First come named moves, each a turn or a mirror, each shown by rows before and after it. For each pair of rows after them, which moves, in which order, take the first row to the second? The first pair is done for you.
nepib (before |-> after):
[-20,-78,-79,36,-60,-14,-72,31,113,-33,24,39,-61,115,-64,119,174,-4,-15,-41,-4,-8,43,60,-71,-94,-20,29,-24] |-> [-45,-7,-6,20,-132,-72,-105,-84,135,-28,32,-4,-63,58,-19,116,143,-71,-93,15,39,-2,-32,73,-109,-81,-7,53,3]
[110,169,86,30,-101,-37,225,43,-124,-55,23,-118,-45,-238,6,0,-55,238,-104,91,198,17,-58,43,23,142,-11,91,-57] |-> [131,119,37,42,8,13,230,232,-146,-52,-20,-44,-104,-98,-53,53,-39,328,-15,-2,153,2,34,4,59,64,-30,41,-83]
[1,9,76,-52,23,38,191,-106,56,64,-189,-99,-33,-20,-78,-85,-62,-213,15,-45,101,155,-125,-59,154,137,37,131,137] |-> [-18,-74,-17,-25,132,68,208,64,80,55,-259,-27,-76,119,-83,-8,6,-117,103,-104,48,157,-28,-97,192,78,-26,90,60]
Gatu (before |-> after):
[-144,473,113,199,-27,-131,289,-51,-75,119,75,-351,281,-126,9,34,-2,143,222,165,191,118,-61,-175,60,247,185,87,-85] |-> [-208,484,96,246,-156,-232,77,-53,-116,55,228,-309,331,-90,35,119,86,198,180,162,141,-32,-79,-114,-69,127,36,19,-108]
[-136,95,47,-18,51,91,-45,73,12,140,134,3,142,381,-214,26,25,-50,183,-113,-185,7,68,-20,-60,94,-175,181,-25] |-> [-64,116,121,-94,103,159,70,34,5,153,41,-63,95,292,-210,-28,-63,-92,169,-106,-87,112,71,-54,55,229,-90,234,10]
[6,-30,-120,30,103,-67,-45,177,104,57,-24,154,-76,134,-43,251,7,216,-104,-46,10,-64,122,10,121,-120,-162,-224,-28] |-> [99,-50,-78,-61,186,16,89,172,148,76,-106,118,-132,92,-73,155,-57,181,-28,-62,76,60,137,-57,228,-14,-46,-178,-13]
[117,-14,-98,-203,-3,171,-114,120,-51,124,-12,-20,-102,134,-134,-73,8,-115,153,-282,-240,44,32,-105,-91,128,3,-19,65] |-> [169,24,-33,-252,-20,174,-94,30,-75,100,-2,-34,-103,40,-100,-156,-61,-75,106,-244,-193,74,-31,-125,-74,213,60,7,93]
lusu (before |-> after):
[-23,39,-57,63,-260,-236,-162,-207,7,-191,-30,-119,24,-301,416,9,-73,213,-448,186,46,-286,-110,229,-197,-15,125,-192,-154] |-> [-158,52,40,3,-311,-245,-224,-350,63,-137,-68,-176,77,-244,370,-68,-1,-92,-458,158,25,-248,-177,188,-194,50,82,-33,-72]
[39,-216,-186,204,113,-207,40,3,119,-217,-8,45,-86,-181,84,-45,18,-39,31,37,1,-13,-61,36,-106,-142,-173,-116,-161] |-> [-35,-210,-71,155,70,-213,-9,-106,151,-154,-32,-21,-48,-103,25,-99,64,-256,45,20,9,30,-133,43,-68,-74,-203,7,-110]
[-41,-87,4,13,283,141,242,37,171,260,-134,165,112,351,-170,36,93,-42,205,-32,-2,77,224,-203,144,228,-65,179,-252] |-> [28,-93,-44,65,333,104,292,83,132,204,-130,184,62,343,-118,105,33,159,217,-2,6,-1,260,-233,176,153,-52,82,-296]
[144,280,-83,62,46,28,-10,-22,-205,96,225,-25,14,-50,91,-80,-199,328,54,68,-69,-153,69,135,-109,106,73,-69,-48] |-> [31,181,-119,229,-18,-130,-69,-54,-176,-28,163,-53,41,-80,122,45,-106,350,35,81,-24,-226,74,151,-199,-21,-7,-119,-81]
Then:
Each pair is 2 to 4 moves apart.
[-37,97,31,9,-333,89,-306,-219,61,20,202,-93,126,36,297,-121,202,-261,-280,46,-76,-115,-43,-73,-266,-84,-48,42,98] |-> [-56,31,19,-7,-305,77,-346,-145,116,39,159,-96,122,153,201,-94,245,-317,-229,8,-123,-78,-26,-84,-257,-112,-75,96,74]  nepib lusu nepib
[45,-35,14,107,253,63,137,-61,-23,196,-351,26,-252,105,-105,285,-502,43,405,-32,12,263,7,-220,320,218,119,9,46] |-> [-273,168,114,156,-216,-165,-479,-377,-72,237,101,-30,-43,74,-18,306,-364,-198,143,56,-177,-39,-227,16,-75,120,-143,50,111]  nepib Gatu Gatu lusu
[137,171,69,-93,-97,55,-212,-60,-30,48,196,115,48,-52,121,-123,-1,7,-73,94,-101,-11,-104,114,-3,40,33,71,85] |-> [192,107,90,-155,47,151,-41,0,-25,112,42,86,9,-10,58,-199,-11,-98,18,14,-81,118,-37,23,172,114,113,97,76]  Gatu Gatu Gatu Gatu
[-82,-100,46,-152,396,194,168,369,-138,233,-80,-47,255,560,-358,63,-166,257,381,-119,-120,99,266,-152,-65,127,-41,68,81] |-> [115,235,318,-246,94,84,321,-226,-161,148,-23,-273,286,-180,-97,-210,-441,137,-19,172,270,161,-106,-26,-49,480,250,136,264]  lusu Gatu nepib
[-113,-37,9,199,12,-321,194,-184,140,-237,-283,-163,-28,-196,40,48,94,-122,-2,12,284,-59,-127,-6,-87,-112,129,-58,54] |-> [204,147,-16,-6,190,38,411,10,34,-114,-137,-119,-101,-198,-6,-26,-187,220,35,13,209,26,-55,-26,103,106,311,-151,23]  lusu lusu lusu lusu
[76,35,-26,-75,31,-276,-58,49,-222,-173,177,-137,-50,-295,236,53,-483,387,-212,194,169,-263,8,76,-179,-45,75,-5,-86] |-> [-182,-359,-145,51,211,-290,-69,381,-89,-171,-59,-40,-65,246,30,278,-146,181,117,-55,15,-254,285,-78,-125,-295,-110,25,-133]  lusu lusu nepib
[-94,-232,38,-7,123,49,96,198,79,69,-184,-4,-46,232,-126,64,92,-163,262,-126,-61,45,197,-94,117,-72,-41,81,-13] |-> [-221,-94,-4,82,-130,-139,-254,97,23,-9,74,13,17,155,-34,149,117,-21,45,-26,-111,-244,113,71,-175,-181,-184,-47,-16]  Gatu Gatu Gatu Gatu
[-8,-287,-133,57,-102,-5,51,184,-104,-77,-231,-91,-138,33,125,143,-35,227,-1,57,305,-262,152,-132,97,-141,-142,-233,9] |-> [2,-75,131,-111,-304,78,-20,-184,-56,102,-93,-238,-53,-162,96,-172,-159,-229,-141,144,370,-172,-90,-76,101,193,-43,49,178]  nepib lusu lusu
[41,191,149,-221,-142,171,-198,-113,7,136,231,25,24,-40,-20,-161,-158,-98,-74,37,-117,4,-116,45,-57,180,74,85,58] |-> [23,192,92,-124,-219,9,-234,-162,-36,28,193,11,19,-142,38,-87,-135,-51,-187,88,-47,-91,-143,111,-147,101,32,19,72]  nepib lusu nepib
[-81,59,93,56,-294,-87,-303,-243,31,-54,137,-12,28,-233,99,13,58,-106,-190,16,107,-194,-244,208,-189,-64,5,-73,50] |-> [244,78,-75,-95,101,308,-48,259,-56,61,118,204,-51,39,-6,17,-138,389,62,-127,-92,-44,48,46,48,-13,94,-203,-82]  lusu lusu lusu nepib
[-76,176,254,-219,-15,83,35,-48,-12,155,48,-219,137,104,-115,-219,-30,-79,-415,80,-30,102,-240,343,17,304,-60,27,24] |-> [-50,-16,223,-206,160,143,215,129,27,171,-137,-177,105,275,-214,-183,35,-177,-255,-64,-25,247,-133,266,169,252,-45,70,3]  Gatu Gatu Gatu Gatu
[82,-75,-125,24,73,150,90,199,-46,-13,-13,97,-38,121,-57,123,22,260,-7,-91,-74,-27,149,-55,82,-35,31,-181,-47] |-> [-42,-70,65,-60,12,212,10,-23,59,153,1,25,57,208,-167,-33,82,-280,40,-162,-103,75,41,-74,88,101,30,111,79]  lusu lusu lusu lusu
[-343,83,-143,189,-331,27,49,-426,265,22,-189,-86,173,-71,74,6,39,-113,-49,-33,222,-192,-122,-62,-46,-38,95,-128,118] |-> [-257,90,-94,104,-258,70,206,-394,294,35,-305,-75,138,-99,60,-52,-8,-138,-31,-37,277,-112,-108,-122,40,8,175,-60,105]  Gatu Gatu Gatu Gatu
